Each path is a new rotation, seen through one point. The rows after it are directions, each followed by how far the rotation turns it, in degrees per step (0 if it stays put).
Each turn is a multiple of 5 degrees from 10 to 175, or 0.
Each row of a path follows its step; steps can be skipped.
Path 1:
step 2: [-0.60 -0.69  0.69  0.97 -0.81 -0.52  2.56 -0.59 -0.80 -1.82  1.29  0.85
  0.20 -1.31 -2.45  1.08  1.56 -0.86  0.46 -0.23  2.43 -0.39 -0.04  1.37
  0.24 -0.73 -1.28  0.49  0.38 -0.64 -0.85  0.70  0.34 -0.15 -0.73  1.66
 -0.54 -0.65 -0.91  0.55  0.36 -1.38  1.01  1.27 -0.64]
step 4: [ 0.06 -0.80 -1.18  0.17  1.52  0.70  0.25 -0.63 -0.17  0.77  3.05  1.28
  0.61  0.97 -0.69  1.03  0.33 -1.81  0.02  1.76  1.34  1.13 -1.05  0.13
  1.08  0.54 -0.98 -1.81  2.30 -0.32 -0.65 -0.03 -0.51  0.07 -0.64  0.11
  0.22  0.42  1.46  0.55  0.41 -0.60  0.75 -1.70  1.31]
step 6: [-0.39  0.83 -0.86 -2.14 -0.72  2.58 -0.16  0.40 -2.08  1.70  0.51 -0.74
  0.32  0.73 -1.24  1.51 -0.41 -1.64  1.13  0.82 -1.12  0.72  0.45  0.19
  0.41  0.04 -0.16 -0.14 -0.11  1.10  0.70  0.11  0.07 -1.51 -0.83 -0.20
  0.70 -0.84  0.68 -1.82 -1.02  1.53  1.04 -1.49 -1.35]
step 7: [ 0.45 -0.80 -0.25  0.74 -0.73 -0.61 -0.86  0.00  0.40 -1.66  0.34  1.20
 -0.90 -1.90  1.76 -1.02 -0.01 -1.45 -0.72  0.53  0.91  0.53 -0.31 -0.09
  2.31 -0.81  1.20 -0.31  1.36  0.74 -0.92  0.19  3.08  1.45 -0.47  2.10
  0.50  0.46  0.26  0.13  0.48 -0.36 -0.82 -1.28  0.90]
step 8: [-0.06  0.56  0.53 -1.54  1.58  0.21 -0.26  1.46 -0.49  0.02 -0.77 -0.87
  0.76 -0.31 -1.05 -1.40 -0.20 -0.81  1.64  1.32 -2.82  1.60  1.29  0.68
 -1.32  2.26 -0.23 -0.18 -0.88  0.34  1.13  0.07 -0.99  0.08  0.13  0.77
  1.98 -0.26 -0.89  1.04  0.92  0.27 -1.11  1.23  0.13]
step 11: [ 0.44  0.26 -1.59 -1.39 -0.56 -1.03  0.03  0.88 -1.40 -0.16  0.82 -1.32
 -0.18 -0.19 -0.42 -0.35 -0.47  1.35 -0.35 -1.29 -1.49  1.48 -1.04 -1.72
 -2.10  1.06  2.07 -0.42  0.96 -0.43  1.79  0.37 -0.40 -0.65 -0.14 -1.73
  1.17 -0.21  0.18  0.39  0.16 -1.74 -0.56 -2.10  0.45]
step 12: [-0.66 -1.50  0.30  2.07  0.75 -0.38 -0.62 -0.97  1.44 -1.61  1.71  0.32
 -0.12  0.18 -1.82  1.00 -0.42  0.18  1.31 -0.38  1.78  0.17 -0.69  0.48
 -0.50 -1.37  0.34 -0.03  0.40  2.10  0.17 -1.84 -0.24  2.02 -0.90  0.30
  0.12  1.39 -0.81 -0.07  0.90  0.51 -0.05  1.39 -1.83]
step 15: [ 1.89  0.11 -0.03  0.97  1.55 -1.86 -0.69  0.19  0.85 -1.16  0.33  2.21
  1.01 -0.39 -1.19 -1.91  1.20  0.47  0.78 -0.03  0.87 -1.63 -0.97  0.26
 -0.76  1.22 -0.53 -0.36  1.03  0.44  0.29 -1.05  0.53 -0.27  1.37  1.03
 -0.72  0.09 -1.70 -2.40 -0.26  0.46  0.41  0.63  1.53]
step 16: [-0.85 -1.04 -0.42 -1.32 -0.15  1.74 -0.02 -0.27  0.55  1.38 -0.94 -0.57
 -0.30  2.65 -1.79  1.26  2.04  0.75 -0.82  0.87 -0.18  2.36  1.00 -0.58
 -0.84 -1.27 -0.80  0.28  0.04 -0.97  1.31 -1.10 -0.64 -1.69 -0.36  0.66
  0.50 -0.23  0.81  0.56 -1.06  0.56 -0.51 -0.78  1.27]
Directions:
[-0.29 -0.02  0.04  0.44 -0.31  0.28 -0.14  0.58 -0.24  0.01  0.37 -0.35
 -0.35  0.54  0.24  0.16  0.08  0.37 -0.35  0.54  0.08  0.58 -0.60 -0.09
 -0.04  0.68 -0.47 -0.15  0.03 -0.08  0.42  0.31  0.37 -0.18 -0.34 -0.38
 -0.16 -0.39 -0.28  0.05 -0.30  0.22 -0.05 -0.04 -0.17]  145
[ 0.48  0.38 -0.14 -0.27 -0.48  0.26 -0.04  0.64 -0.03  0.34  0.30 -0.22
 -0.42 -0.66 -0.19  0.25  0.21  0.12 -0.27  0.21 -0.11  0.26  0.08  0.14
  0.00  0.16 -0.10 -0.16 -0.27  0.31 -0.59 -0.86  0.14  0.02  0.41  0.19
 -0.38  0.42  0.07  0.20  0.02  0.39 -0.11  0.17  0.48]  35
[-0.18  0.20  0.13 -0.01 -0.12 -0.16 -0.63 -0.10 -0.31  0.49  0.15 -0.01
 -0.20  0.15 -0.24 -0.36 -0.47  0.47  0.29  0.03  0.11 -0.58 -0.20  0.22
 -0.31 -0.01  0.23 -0.41  0.24  0.58 -0.20 -0.19  0.01 -0.21 -0.25 -0.04
 -0.27 -0.29  0.30 -0.74  0.67  0.50  0.14  0.03 -0.49]  125
[ 0.60 -0.45 -0.40  0.18 -0.17 -0.40 -0.01  0.12  0.02 -0.28 -0.29 -0.17
 -0.05  0.51 -0.66  0.03  0.32  0.64 -0.29 -0.02  0.55  0.02 -0.07  0.37
 -0.33 -0.44  0.16 -0.20 -0.17 -0.29 -0.29  0.13 -0.67  0.31  0.04 -0.38
 -0.18 -0.11 -0.26 -0.37 -0.35  0.05  0.17  0.20  0.36]  25
[-0.10  0.51 -0.29  0.07 -0.08  0.00  0.13 -0.24  0.32  0.13  0.51 -0.15
  0.23  0.01 -0.06  0.30  0.20  0.27  0.56 -0.59  0.18 -0.15 -0.61 -0.23
 -0.39 -0.13 -0.07 -0.30  0.51  0.06 -0.27 -0.15  0.04 -0.02  0.22 -0.28
 -0.35 -0.17 -0.09  0.82 -0.26 -0.61  0.31  0.49 -0.38]  35
[-0.25  0.29  0.06 -0.14  0.54 -0.03  0.08  0.38 -0.12 -0.26 -0.73 -0.37
  0.10 -0.06  0.38 -0.02  0.14 -0.58  0.11  0.07 -0.49  0.47 -0.56 -0.33
 -0.51 -0.35  0.25 -0.08  0.26 -0.01 -0.10  0.00 -0.49 -0.59  0.26 -0.12
 -0.39 -0.10 -0.15 -0.34  0.07  0.48  0.30  0.31  0.24]  145
